In the rows, 128 means zero.
which system made each run:
Vitur, run 1 (10 x 26):
[[ 95  97 118 103  92 114 126 116 153 152 179 183  80 141  95 118  97 132
  144 124 131  74 131  85 107 142]
 [118 155 160 139 137  84 159 153 139 144 120  70  89 121 103 103 120 139
   98  84 120 106 118 125 145 101]
 [159 162 143 143 145 183 103 142 130 134 108 122 125 123 141 144  84  79
   92 103 109 159 129 137 148 136]
 [170 116 143  98  93 169 114 147 164 127 143 146 146 156 156 120 145 120
  157 148 142 106 130  99 145 161]
 [149 124 124 164 101 109 162 120 136 120 120 100 140 127 130 108 203 169
  150 138 120 133 102 121 130 139]
 [133 125 105 181 126 122 119  95 113 127  80 143 130 119 123 176 124 151
  117 130 113 140 138 130  93 114]
 [118 105 116  89 146 101  98 146 128 112  99 135 150 153 151 163  88 134
  134 145 140 103 137 115 103 107]
 [ 99 113 117  96 171 105 132 159 123 117 153 110 154 135 145 100 136 127
  131 132 117 163  96 140 135 133]
 [105 109 114 138 145 137 127 110 138 146 183 154 105 116  98 126 132 118
  117 118 113 154 116 138 114 158]
 [126 111 137 131 119 113 136 105 157 156 146 118  82 128  88 146 121 119
  120 110 143  77 141 122 119 113]]
Vitur, run 2 (10 x 26):
[[ 67 132 135 127 125 150  96 132  84 146 169 139  71 114 102 128  57 128
  126 116 112 151 118 139  95 128]
 [ 98 149 139  96 118 132 141 155 146 135 141 133  73 149  94  95  64 107
  133 103 124  96 120  87 154 130]
 [156 169 156 137 118 129 148 161 146 139 131 117 117 121 126  78 118 102
   91  86 113 129 112 104 179 139]
 [188 149 166 160  86 171 110 140 146 134 132 136 129 113 141 134 144 125
  106 111 123 132 137 114 138 165]
 [176 117 139 155  67 153 127 129 137 115 106 107 134 150 140 152 153 169
  155 152 133 105 121 102 124 136]
 [141 123 105 165 110 111 136 130 121 107  68 118 150 149 161 145 143 170
  149 141 102 145 101 112 122 113]
 [121 111  95 131 149  96 102 146 132 110  94 155 163 139 152 155 116 153
  119 138 104 154 124 107  94 135]
 [108  75 108 101 152  93 106 148 137 115 168 121 145 139 121 143 124 149
  112 133 118 140 109 120  96 145]
 [ 96  83 116 129 152 104 123 126 143 148 177 108  93 132 112 134 118 125
  113 115 106 145  94 146 118 125]
 [108 120 128 126 162 125 131 115 179 165 140 120  76 138 112 151  99  85
  123 108 121 118 124 138 128 119]]
gufu, run 3 (10 x 26):
[[131 133 169 146  98 129 122 154 121 130 133  55  84 136 104 136 109 163
  124 115 122 114 113 126 124 126]
 [121 148 113 147 107 144 164 140 135 114 106 114 100 161 131  94 122 130
  161 125 100 147  82 108 172 123]
 [144 129  97 127 129 123 127 149 154 108  87 170 163 151 159 134 128 135
  139 138 109 140 117  84 131 143]
 [169  97 115 124 139 117 115 131 120  91 117 104 180 128 132 163 156 152
  101 137 128 131 137 132 113 134]
 [116  84 116 144 134 116 134  95  95 122 135  91 128 123 131 146 158 140
  142 148 138 133 112 175 122  96]
 [ 72 130 114 120 162 102 148 117 144 161 115 125 102 135 136 130 132 112
  165 142 138 119 119 151 116  94]
 [117 152 116 105 191 113 139 133 166 140 121 142 126 126 109 131 115  83
  104 106 128 127 142 123 135 130]
 [156 109 128 134 140 150 105 119 142 141 158 138 121 121 117 150 104  91
   88 102 120 131 134 129 136 145]
 [152 101 157 144  84 155 108 124 143 149 158 111  95 136 130 147 128 131
  134 130 130 105 120 131 122 134]
 [139 156 146 143 101 147 154 129 152 137 109 110 107 140 122 117 154 134
  165 139 138 114 119 117 143 131]]
Neni, run 4 (10 x 26):
[[180 114 112 177 146 141 150 114 184 134  87  92 114 159 136 174 152 114
  119 120  97 146 103 123 148 129]
 [136 125 153 151 130 121  84 126 137 156  84 104 121 124 156 208 124 143
  129 149 143 110 154 148  72  98]
 [ 85 166 142  93 180 120 134 161 122 107  91  75 127 142 120 141 114 142
  157 155 159 132 137 146 108 113]
 [ 83 127  83 115 195 149 145 110 131 115 117 121 118 151 113 142 109  90
  150 143 115 172 104 151 138 118]
 [102 114 111 125 174 119 117  90 157 164 144 162 112 113 104 162 129  95
  124 131 140 121 147 152  94 128]
 [103 171 153 129 158 127 150 109 127 153 144 111 108  89  79 119 142 113
  110 114 158 120 160 155 116 129]
 [112 172 143 133 122 183 142 110  93 134 133 135  93 110 106 112 104  89
  138 120 142 135 137 147 147 121]
 [133 145 125 107 110 179 126 110 139 140 134 183 125 126 133 119 120  85
  155 137 153 105 149 115 140 141]
 [155 155 123 134 112 146 156 104 145 118 111 160 159 115 112 113 178 126
  144 140 151 112 149 111 137 146]
 [144 130 116 160  84 141 145  90  89 107 109 145 143 113 120 122 164 156
  141 142 141 119 136 125 121 120]]
mitef, run 5 (10 x 26):
[[152 116 158 150 101  95 133 162 134 128 158  68 100 128 112 106 132 164
   90  92 100 130  99 113 139 137]
 [150  81 127 172  68 135 113 104 103 143 115 124  91 145 158 152  95 138
  135 117 106 109 100 128 136  89]
 [134 116 126 118 128 106 106 149 163 154  78 157 139 158 206 145 111 111
  155 138 123 110 120 114 129 101]
 [155 121 120 127 174 117 118 168 161 119 113  99 164 144 160 142 141 122
  106 120  97 177 104 129 142 146]
 [147  73 118 160 137 108 100 110 117 124 153 103 143 109 128 168 156 154
   96 134 115 155 119 159  95 133]
 [ 97  91 128 140 140  91 129  96 147 167 124 107  93 131 131 164 146 137
  154 139 144  97 121 164  94  90]
 [100 137 108 122 185 145 145 117 168 153 108 120  88 157 130 152 105  72
  149 129 123 135 115 147 143 105]
 [137 132 117 119 176 170 101 122 150 140 146 160 138 118 129 152 114  71
  103 120 124 158 145 147 125 158]
 [141 138 165 133 139 137 113 130 148 156 171 127 136  89 111 137 177 130
  112 128 152 137 153 154  97 165]
 [124 147 151 161 109 158 150 101 133 139 133  88  83 115  83 141 165 143
  154 143 148 119 131 150 111 135]]
pog, run 6 (10 x 26):
[[195  71 193 128  62 152  68 106 166 177 159 118 119 113 160 191 155 125
  129 133 179  42 174 142  97 127]
 [103 234 197 143 108 146 155 174 157 160  67  80  72 140 133 107 137 152
  196 150 142 117 132 118 127 125]
 [150 139  71 147 162 179 201  91 131  71  83 102 153 167 118 115 182 101
  179 157 118 175  91 140 194 127]
 [166 101 116  68 156 103 119 117 111 100 128 156 236  97 161 118 189 109
  107 145 185 103 173 154 135 126]
 [ 70 192 154 119 149 106 112 155  71 133 143 149 145  63  91 104 119 165
  109 133 149 152 168 139  75 150]
 [ 66 119  72 146 136 158 133  78  95 103 135 152  72 140  53 159  64 131
  148 134 108 139 123 111 100 123]
 [123  85 100  85 135 107 119 119 146 145 123 170 106 165 150 136  57  66
  121 101 131  63 130 101 159  83]
 [150 157 162 129 122 130 115 177 142 166 151 153 122 112 168  79  98  85
   86  76 101 145 111 114 170 146]
 [186 114 144 172  65 188 105 131 135 122 175 127 120 127 119 137 149 151
  116 129 102 155 112 105 127 189]
 [150 100 156 134  48 143 123 118 121 126 120 106 114 149 138 148 157 177
  184 164 159  68 129 114 112 113]]
gufu, run 7 (10 x 26):
[[123 120 135 191  99 115 129  89 199 201 121 154  65 132 132 167 170 147
  170 145 113 110 124 124  76 130]
 [155 196 144 116 156 132 165 126 176 124  41  91 112 152 103 157 116 100
  132 120 154  70 166 105 154 106]
 [168 145 115 109 154 207 117 126 116 106 114 140 167 137 167 123 107  46
  121 123 127 171 123 153 193 136]
 [137  76 121 103 108 188  75 117 138 123 192 164 146 134 134 167 153 133
  161 177 139 144 134 132  91 181]
 [133 115 151 124  95 116 163  89 135 128 155 106 125 105  80 121 207 164
  156 151 183  63 155 138 108 125]
 [101 201 138 154 133 131 174  95  95 163  72 154 116  90 139  91 147  91
  148 125 153 115 153 163 146  81]
 [ 89 194 133  89 166 161  88 158 109 141 104 193 135 118 141 132  54  88
  133 129 140 146 161 120 117 139]
 [136 105 144  74 121 149  99 156 108  93 217 137 156 115  87 105 107 126
   89 113 146 126 143 108 128 180]
 [137  97 149 173  41 120 131  99  92 145 195 135 105  91 110  86 171 172
  115 113 126 114 108 133 115 139]
 [ 97 187 154 166  77  97 146 139 112 158  68 138  91 119 136 103 121 174
  168 128 128 100 133 106 104  96]]
gufig, run 8 (10 x 26):
[[ 35 137 141 133 111 132 126 120  67 168 172 148  76  98 129  86 109 138
  162 137 126 154 103 170 102 114]
 [ 61 147 105  94 144  96 130 140 118 131 133 189  94 128  87 103  48 119
  118 104 123 101 144  83 116 122]
 [153 102 119 103 136  91 125 137 113 118 155 149 151 112 124  97  91  92
   53  68 125  98 137 108 168 116]
 [184 124 153 175  84 130 107 128 138 170 123 148 111 115 170 125 110 103
   87  80 101 113 117 119 150 121]
 [176 133 143 157  78 119 123 158 172 130  80 117 115 162 147 143 127 159
  137 122 106  99 117  67 132 135]
 [162 107 109 144 114 101 157 137 128  86  86  99 179 157 154 125 185 172
  148 148 117 135  98 108 147 128]
 [133 118 104 164 127 135 114 115 102 116 104 144 171 113 155 155 176 165
  147 168 122 177 128 150  96 136]
 [ 97 113 127 129 144 130  91 131 109 118 151 116 126 116 100 171 127 170
  133 158 129 154 140 140  59 151]
 [ 74  90 114 112 160 113 125 126 101 123 179  88  96 130  92 132 103 138
  130 128 124 144 101 158 105 119]
 [ 70 116 104 115 174 110 124 118 115 154 135 140  90 131 135 126  75  86
  127 112 112 140 108 153 132  92]]
gufig, run 9 (10 x 26):
[[129 228 201 118 171 184 141 143 128 137 102  47 100 102  78 152 127 103
  126 137 181 112 184 168 125 129]
 [114 140 136  82 101 223 171 102 104  92 157  96  93 158  96  89 123  88
  196 154 172 103 117 142 190 127]
 [ 98 151 124  75 127 142 162 113 161 165 154 207 138 117 144  59 179  75
  192 147 174  96 145 134 152 139]
 [121 213 161 124 139 116 164 124 133 147 128 164 137  65  68  76 167 120
   99 107 165  98 189 114 124 156]
 [149 148 161 140  53 150 151  91  66 111 142 131 112  93  74  93 132 140
  115 109 168  62 167 119 149 114]
 [122 124 160 110  33 120 123 136  87 146 144 174 129 117 164  62 127 146
  165 131 159  68 130 106 138 112]
 [115 166 138 130  71  88 141 166 105 124 124 194 154 107 128  50 134 175
  126 110 118 122 129  70 126 154]
 [152 113 106 167  66  90 132 111  84  97 134 180 159  96  95 105 134 183
   75 100 110 110 139  80 110 145]
 [145  68 140 161  49  75  85 126  80 128 141 149 138 100 152 136 122 197
   99 117 117  99 125 113  89 111]
 [111 104 137 159  84  72  94 174  91 127 116 125 124 133 165 119  91 200
  118 114  83 148  94  97  97 114]]
mitef, run 10 (10 x 26):
[[110  44 111 158 118  94 107 133 130 118 170  82 114 150 127 160 146 200
  135 145  84 173  72 136  86 138]
 [125  44  81 146 145  81 151  65 168 154 123 120  95 157 131 174 149 117
  141 125 123  85 105 138 121  77]
 [105 140 113 124 214 103 129 120 169 181  83 139 109 131 168 152 101  48
  115 110 123 134 130 164 141  83]
 [122 137 144 115 194 158  73 158 159 156 162 132 126 114 142 167  92  85
   90 116 108 187 133 156 104 167]
 [154  91 163 148 119 162  99 109 163 165 206 108 113 105 108 160 181 130
  119 137 133 137 129 160  94 176]
 [136 142 147 184 110 158 160  75 161 171 117 104  77 116 113 155 198 117
  171 148 145 110 133 167 114 117]
 [131 197 124 135 163 185 142 104 151 133  45 138 111 144 120 176 113  85
  168 156 148 124 162 137 124 110]
 [140 169 128  71 181 188 112 141 127  90 116 135 186 128 122 148 132  95
  137 162 161 152 171 142 129 167]
 [113 142 133 110 143 147 144 121  91  93 177 116 169  89  81 103 196 161
  137 157 157 163 148 151 107 177]
 [ 83 146 116 146 110 119 182  78  97 111 145 120  92 103  37 107 160 168
  154 136 151  99 146 123 106 122]]
guner, run 11 (10 x 26):
[[128 172 145 120 139 184 129 128 185 133 140 132 101 134  69 159 137 121
  149 146 147 124 158 103 103 183]
 [112 138 124 122 148 129 186  79 108 119 137  83 109 108  74 105 166 103
  134 126 169  96 144 163 151 103]
 [107 129 114 138 139 131 116  79  86 162 107 192 142  91 159 135 126  95
  134 139 148 123 158 169 110  93]
 [115 183 146  86 144 158 102 160 136 138 134 185 146 114 124 114  91  96
  122 127 148 133 166 108 119 164]
 [125 131 138 103 111 153 159 132 116 115 196 125 126 119  95  66 153 115
  131 117 140 132 115 129 168 160]
 [111 112 122 164  77 115 140  87  96 144 156 168 114  94 108 101 161 158
  139 127 133 115 131 135 106 123]
 [105 180 139 132 106  95 130 140  96 136  90 173 125 101 125 104  89 146
  110 105 131  98 155  97 112 108]
 [133 138 125 107 117 126 132 161  85 100 126 145 159 132 152  74  97 112
  108 106 117 139 113 108 170 124]
 [147  91 118 136  83 133 114 148 113 108 163 149 159 135 148  98 149 159
  132 140 104 156  99  99 130 167]
 [120 135 135 158  99  88 140 149 134 121 131 107 118 124  97 114 145 199
  126 125 109 128 111  89  98 149]]
pizu, run 12 (10 x 26):
[[145 155 171 135  91 144 129 151 214 215 142 169  58 144 159  98 117  74
  142  91 115  88 109  99 163 138]
 [186 188 123 161  87 212 133 132 180 127  91 194 135 147 134 128 139 107
  148 132 107 152 133  72 156 187]
 [215 107 130 130  59 202 113 104  95  76 109 141 193 139 163 145 155 130
  143 159 160 106 149 117 155 146]
 [137 127 160 124  60 111 118 133  64 110  82 116 177 119 194 110 173 184
  179 171 174  87 140 143 115  89]
 [ 58 158 105 126 115  74 162 130  59  88  76 131 137 124 105  97 123 198
  171 161 138 119 131 114  95  93]
 [ 78 121  80  87 175  63 158 139  75  72 128 129 154 123  74  90  86 141
   90 104 125 127 133 109 138 106]
 [109 120 144 102 172  60  99 178 111 133 169 115 138  99 119 107  80 126
   40  66 105 143 127 125 124 132]
 [124 115 156 161 121 113  90 162 153 164 178 111  74 115 100 148  81 149
   71  80  84 144 115 109  93 159]
 [170  89 121 175  92 138 125 118 194 158 145 121  62 158 111 161 107 124
  113  97  82 110  94  87 139 139]
 [196 109 111 162 113 139 128 119 198 151  76 152 131 167 187 159 149  97
  136 123 103 118 103 101 163 127]]
guner, run 13 (10 x 26):
[[ 97 146 104 177 150 152 204  86 141 136 115  65  46 162 102 106 137  95
  171 122 101 155  65 158 185  93]
 [147  62  68 132 127 131 102  54 122 113 100 187 140 143 125 213  96 112
  126 142 138  81 161 114  98  94]
 [159 170 176  81 192 101 104 179 171 142 104 110 183 105 155 145 147 100
   90 122 165 111 181 140 118 141]
 [116 151 140 147 158 200 145 124 127 139 172  82  95 122 118 110 144  89
  145 132 112 202  85 183 161 154]
 [108  90 109 130  87 165 123  64 124 128 156 158  93 135  79 164 129 143
  178 166 155  86 144 118  87 132]
 [114 173 144 105 155  74 163 118 150 159  83 149 137 101 126 109 148  99
  122 115 173  61 177 129 129  93]
 [125 160 114 135 166 164 130 120  95 134 124 159 141 104 149 102 100  59
  100 103 118 177 126 162 169 124]
 [142 103 137 102  92 192  86 131 107 113 188 166 143 123 116 127 114 137
  133 147 140 135 144 115 113 180]
 [114 155 160 126  94 106 162 137 136 142 153 117 116 109  96  76 186 166
  155 130 157  94 134 119 120 146]
 [ 92 155 106 172 115 105 168  97  83 138  96 157  98 106 115  93 120 127
  130 107 112 134 120 130 140  95]]
Neni, run 14 (10 x 26):
[[117 145 137  88 159 177 118 124  90 111 108 119 154 134 166 137 120  83
  159 163 170 129 147 175 147 104]
 [ 89 146 103 111 148 162 142 113 158 134 147 168 133 136 118 121 168 115
  188 170 136 161 127 136 112 161]
 [111 129  95 154 133 118 167  69 137 125 129 145 101 113  52 138 152 136
  133 127 137 108 142 122 107 129]
 [111 137 132 136 117 115 146  87  79 144 114 147 124  91 123 109 123 108
  117 117 159  92 158 158 133  81]
 [104 165 138 104 117 148 121 140  84 130 140 180 151 104 143  78 116 108
  132 128 142 138 143 132 135 138]
 [140 123 107 115 103 162 145 119 127  97 168 170 147 129  94  91 140 124
  127 124 122 131 121  95 152 173]
 [167  87 119 153  75 124 142  86 131 128 152 144 127 123 123 114 175 137
  124 121 127  99 122 115 145 132]
 [140 135 149 154  69  97 128 131  99 141 108 141 131 113 158 102 141 164
  131 124 130  98 128 110 120 111]
 [138 135 120 116  98 114 122 163  90  90  99 137 158 136 147 102 100 157
  127 126 119 123 122  88 140 131]
 [152  80  99 111 123 111 121 145 127  92 142 134 172 147 154 120 136 145
  121 130 106 145 102 107 143 139]]
pizu, run 15 (10 x 26):
[[130 146 142 157  89 102 162 154  92  68 103  43 128 142  88 111 152 227
  145 137 118 133 110 100 122 130]
 [101  78  71 165 118  69 150  88  60 109 101 147 128 124 127 115  98 145
  108 106  96 124  99 128 136  70]
 [115 109 110  79 182  36 102 166 160 135 107 156 158 137 146 146  85 123
   91 106 125 101 148  94 102 110]
 [138 133 143 133 174 117 109 191 153 105 144  55 132 137 107 146 115 156
   83 106  87 189  99 119 118 167]
 [146  50 112 185 110 134 105  96 129 146 183 105  90 125 123 166 138 144
  103 114  89 156  87 148 111 136]
 [146  87 123 148 129  96 129  95 207 182 105 135  95 151 147 178 158 116
  143 130 128  80 127 124 109 104]
 [145 159 110 140 181 150 152 135 185 127  53 102 134 161 150 165 153 100
  157 151 116 155 120 134 147 121]
 [137  98  97 120 165 179 111 107 112 104 131 126 171 138 161 159 155  99
  151 165 133 185 120 173 134 136]
 [107  96 148 101 141 119 120 110 127 141 167 103 141 109 136 136 192 139
  164 170 173 117 141 184  98 125]
 [ 70 168 135 139 156 119 176  99 122 147 119  91  86 114  86 117 168 133
  164 143 155 124 137 170 112 104]]
pog, run 16 (10 x 26):
[[ 72 144 144  98 104  78 162 132  58 130 101 119 121 121 161  55 113 137
  169 132 161  81 124 144 154  52]
 [112 160  75 176 162 123 138 115  97 138  73 199 151 111 164 109 115 104
  113 119  80 203 106 134 139 121]
 [169  74 101 104 117 106  83 153 121  75 148 156 186 138 118 149  97 160
   71 110 106 127 138  70 110 165]
 [ 91  88 167 122  78  99  94 153  77 146 192  98  85 117 128 103  93 179
  127 117 130 108 104 137 100 113]
 [ 98 120 113 193 103 120 136 101 153 182 103 146  57 150 149 146 116 134
  168 130  86 139  86 127 112 102]
 [186 106 109 138 137  89 149 148 187 116  75 109 144 170 155 140 134 124
  106 108 105 103 104  81 164 113]
 [166 112 168 128 135 112 120 172 113 126 148  53 168 116 168 106 165 139
   92 117 125 159 105 163 148 131]
 [117 116 141 159 130 130 112 121 136 146 149 109 130 108 124 155 191 172
  151 163 129 167 123 165  67 158]
 [ 97 123 114 124 147  84 158 113 154 118  94  97 109 150  78 162 148 169
  154 153 144  90 142 114  90 109]
 [ 95 146 110 113 202  92 165 121 117 131  90  87 120 132 121 124 114  92
  118 112 136 121 122 164 157  75]]

runs to name:
run 17 (2 x 26):
[[147 144 111 171 163 133 195  93 123 118 158  95 164  81 105  69 246 121
   99 117 114 201 104 176 166 162]
 [148  93 116 182  81 167  97  27 108 156 134 186 103  88 102 204 140 122
  121 145 156  88 178 153  76 119]]
 -> Vitur
run 18 (2 x 26):
[[153 163 166 108 119 175 103 150 119 118 146 135 159 105 122 124 140 127
  123 141 158 137 163 129 118 174]
 [122 131 131 136  82 169 135 101  71 106 161 138 130 106  91 104 147 152
  142 141 150 126 139 134 123 144]]
 -> gufu
run 19 (2 x 26):
[[145 113 125 107 173 132 102 127 132 118 172 132 148 103  93 151 104  93
   59  96 130 130 153 135 124 152]
 [144 119 174 134 126 161 126 130 135 153 190  82 107 110 120 118 163 108
  118 120 143 133 121 169 141 149]]
 -> Neni
run 20 (2 x 26):
[[117 165 102 152 188 183 113 122 119 134  51 135 143 145 182 173 111  83
  161 163 111 204 117 173 129 115]
 [110  74  88  51 176 162 107 120 155  85 163 137 155 166  98 182 113 105
  153 167 151 120 142 123 107 151]]
 -> gufu
run 21 (2 x 26):
[[134 125  67 102 216 116 150  80 117  80  78 150 220 107 107 174 194 113
  120 170 168 134 183 161 102 124]
 [ 39 160 127  86 227  89 150 127  89 110 145  89 145  82  56 119 144 143
  116 150 168 144 169 186  87 113]]
 -> mitef
run 22 (2 x 26):
[[169  38  89 145  65 111  93 120 125  76 154 153 157 149 107 173 130 208
  108 138  99 118 117  65  87 168]
 [120  44 126 160 119  41 101 139 114 143 156  92 145 118 171 145 169 200
  116 129 100 152  84 155  77 111]]
 -> gufig
run 23 (2 x 26):
[[146 156  94 109 156 160 128 106 102  76  45 144 157 145 117 172  74  93
  123 143 149 106 172 112 143  98]
 [132 107 106  88 175 146 125 106 122 115 130 146 200 116 163 145 192 101
  157 174 167 150 150 179 122 135]]
 -> Neni
run 24 (2 x 26):
[[100  25 110 162 114  95 114  94 142 158 252 121  70 108  64 148 141 166
   89 102  89 144  90 137  78 156]
 [129 117 158 181  80  49 167 107 187 194 115 101  31 141 104 124 129 148
  127  85 114  37 113 103 126  74]]
 -> gufu
run 25 (2 x 26):
[[119  86 117 101 130  74 100 138  23 119 129 147 173  98 191  89  68 100
   69  91 127 117 126 157 164  60]
 [119 112 142  81 126 126  81 202 124 130 217 165 174 112 167  67 122 133
  101 114 105 189 103 115 124 197]]
 -> Neni
run 26 (2 x 26):
[[105 164 147 153 100 149 103 188 171 136 138 142  75 154  97 138  82 177
  140 121  77 163 103  60  89 191]
 [185  96 113 116 140 125 145 122 167  88  95  75 118 176  96 173 100 108
   97 104 130  64 138  91 162 105]]
 -> Neni
run 27 (2 x 26):
[[119 148 120 175  88 128 122 127  74 114  73 131  74 145 104 151  25 143
  106 100  97 110 120  86 130  83]
 [138 110 143  81 115 121 108 208 130 106 125  98 148 180 191  96  81 129
  144 118 111 129  82 100 172 121]]
 -> gufu
run 28 (2 x 26):
[[133  85 127  67 113 167 115 150 113 106 159 120 143 169 179 105  99  90
  164 143 141 116 102 134 175 120]
 [123 135 139 134  99 124 127 137 135 168 155 192 149 105 165  72 176 130
  148 131 125 137 124 127 124 149]]
 -> pog
run 29 (2 x 26):
[[157  87 122 124 119 189  95 132 183 135 139 127 107 181 155 187 115 110
  167 156 118 138 105 119 121 150]
 [170  97 123 138 110 150 151 108 165 130 132 101 148 156 164 127 212 127
  180 163 134 134  95 143 153 139]]
 -> pizu
run 30 (2 x 26):
[[130  85 157 131  93 118  78 152 144 139 154  95  96 146 119 176 105 181
  130 135 121 104 127 110  76 135]
 [ 93  98 113 129 139  84 154 152 115 112 129  74 114 152 136 102 123 153
  145 127 100 150  68 137 141 104]]
 -> gufig
run 31 (2 x 26):
[[178 127 200 122  76 152  79 165 186 194 151 159 132 122 208 120 153 103
  144 125 147  97 137 125 125 152]
 [182 165 158 198 103 163 140 154 167 136  88  69 123 139 155 135 191 156
  146 139  96 179  93 126 138 161]]
 -> mitef
run 32 (2 x 26):
[[ 89 116  94 138 150  88 136 156 199 136 167 153 115 148  97 119 155 169
  140 127  77 172  86  81  87 190]
 [149  57 115 151 114  71 166  88 134 112 158  69  97 132  69 133 153 152
   82  92 127  73 115 125 137  99]]
 -> pog
run 33 (2 x 26):
[[ 74 175 120 126 131 165 102 167 111 111 140 169 141 121 111 122 121 177
  173 175 109 211 126 109  65 196]
 [103  76  75 122  97  97 155 110 112  74 180 150 108 151  41 107 104 181
  121 113 105 109 105  59 120 151]]
 -> Vitur
